Each row has a name. Each piece below is followed by the name of the row it came from, unless a question asks for something else. Each question is about the rows just above it. Places in a row count from 1.

Columns, left to right: A F T L C Y
[182 150 123  94  92 133] : Z_415
[140 174 146 113  86 104] : Z_411
[115  87  94 135 178 143] : Z_579
[ 94 113 164 165 134 105] : Z_948
[115  87  96 138 176 141] : Z_542
[ 87 135  94 179 143 115] : Z_236
[115 176 141  87 138  96] is which row reordered?
Z_542
Which row holds these entries in another order? [ 87  94 115 135 143 178]
Z_579

Columns, left to right: J E K M Z
[138 151 123 117 134] = Z_257
[182 166 115 128 116] = Z_771
[ 84 149 101 130 130] = Z_525
[117 151 123 137 134] = Z_903
[117 123 134 137 151] is which row reordered?
Z_903
[166 115 128 116 182] is which row reordered?
Z_771
[134 117 123 151 138] is which row reordered?
Z_257

Columns, left to right: X D U W
[128 137 129 125] = Z_653
[128 137 131 133] = Z_244
[117 127 131 137] = Z_877
[133 138 131 128] = Z_471
Which row holds these entries in another order? [128 133 138 131]
Z_471
[133 137 128 131] is which row reordered?
Z_244

Columns, left to right: Q V S P B N G H R
[145 154 117 108  93 132 116 119 123] -> Z_278
[ 93 102 124 106 132  63 174 130 180] -> Z_39
[117 145 119 108 154 132 123  93 117] -> Z_213
[174 124 102 132 180  93 107 130  63] -> Z_667
[150 109 135 141 127 134 140 134 105] -> Z_444
[157 126 122 149 145 165 112 161 120] -> Z_336
[123 145 154 117 108  93 132 116 119] is which row reordered?
Z_278
[ 93  63 174 124 132 107 180 130 102] is which row reordered?
Z_667

Columns, left to right: luvad madu zos Mar dekin
[164 133 125 159 108] : Z_553
[117 101 129 189 164] : Z_51
[113 128 164 117 189] : Z_397
[112 112 117 117 101] : Z_670
[164 189 129 101 117] is which row reordered?
Z_51
Which row holds these entries in another order? [101 112 112 117 117]
Z_670
Put [164 101 117 189 129] back in order: which row is it?
Z_51
Places of [112] in row Z_670:
1 2

Columns, left to right: Sug sato Mak siz
[ 90 102 110 100] -> Z_50
[ 66 110 160 110] -> Z_819
[ 82 106 125 103] -> Z_7
[ 80 106 125 105] -> Z_586
[ 80 103 133 104] -> Z_255
[ 73 105 145 104] -> Z_934
[ 81 107 131 104] -> Z_645
[ 69 110 153 108] -> Z_89
[ 76 105 139 109] -> Z_483
[ 94 101  99  95] -> Z_180
[ 92 101 101  98] -> Z_435
[107 105 125  80] -> Z_478
Which column holds this, read top down? [104 108]
siz
[ 99  95  94 101] is which row reordered?
Z_180
Which row holds these entries in another order? [105 125 106  80]
Z_586
Which column holds this, read top down? [90 66 82 80 80 73 81]
Sug

Columns, left to right: Poga Fub litu Dite neli gobog vas lubik
[113 127  72 123 104 183 124 127] -> Z_933
[115 138  92 143 142 142 142 142] -> Z_861
[142 152 157 134 143  99  85 112] -> Z_70
[182 113 127 124 127 104 123  72] -> Z_854
[179 113 138 150 134 142 143 171] -> Z_868
[115 130 131 135 125 105  90 136] -> Z_523
Put [ 85  99 112 134 142 143 152 157] back in order: which row is it?
Z_70
Put [ 72 123 104 127 124 127 113 182] back in order: which row is it?
Z_854
At which places does Z_861 hold [142]?
5 6 7 8

Columns, left to right: zak Zef pusus fon
[161 161 161 100] -> Z_594
[132  98 123 154] -> Z_174
[161 161 161 101] -> Z_85
Places of [161] in row Z_594:
1 2 3
Which row holds these entries in another order? [161 100 161 161]
Z_594
Which row holds these entries in another order? [100 161 161 161]
Z_594

Columns, left to right: Sefe pugub les figu
[122 156  94 134] -> Z_146
[121 188 115 147] -> Z_562
[ 85  81 108 169] -> Z_654
[117 155 114 142] -> Z_252
[179 159 121  89] -> Z_379
[ 94  95 112 122] -> Z_260
[ 81 107  85 169] -> Z_996
[121 188 119 147] -> Z_439
[135 120 127 113] -> Z_77
[147  67  80  97] -> Z_188
[167  95 109  75] -> Z_421
[ 81  85 107 169] is which row reordered?
Z_996
[179  94  81 121 135 147 167] is in which column, read top down?
Sefe
[188  81] is in which column, read top down?
pugub

Columns, left to right: Poret tudan kes mesaf bog
[195 177 195  84 195]  Z_198
[176  70 112 164  89]  Z_217
[174 154  71 162 182]  Z_575
Which column holds this, read top down? [177  70]
tudan
At which places does Z_217 hold [176]?
1
Every place of [195] in Z_198:
1 3 5

Columns, left to right: lokid Gim valo Tam
[138 118 138 115] -> Z_211
[164 117 164 164] -> Z_932
[165 118 138 140] -> Z_638
At which places does Z_932 hold [164]?
1 3 4
At which places does Z_211 hold [118]?
2

Columns, left to right: gofam Bidub bifir tenis pum pove tivem
[129 112 119 112 112 126 115] : Z_655
[116 116 136 124 139 129 134] : Z_940
[126 112 119 126 112 126 130] : Z_468
[122 112 119 112 112 126 115] : Z_229
[129 115 134 116 124 139 136] : Z_75
[128 119  90  78 128 136 146] : Z_675
[129 115 134 116 107  85 102] : Z_128
Places of [126] in row Z_468:
1 4 6
[115 116 124 129 134 136 139] is which row reordered?
Z_75

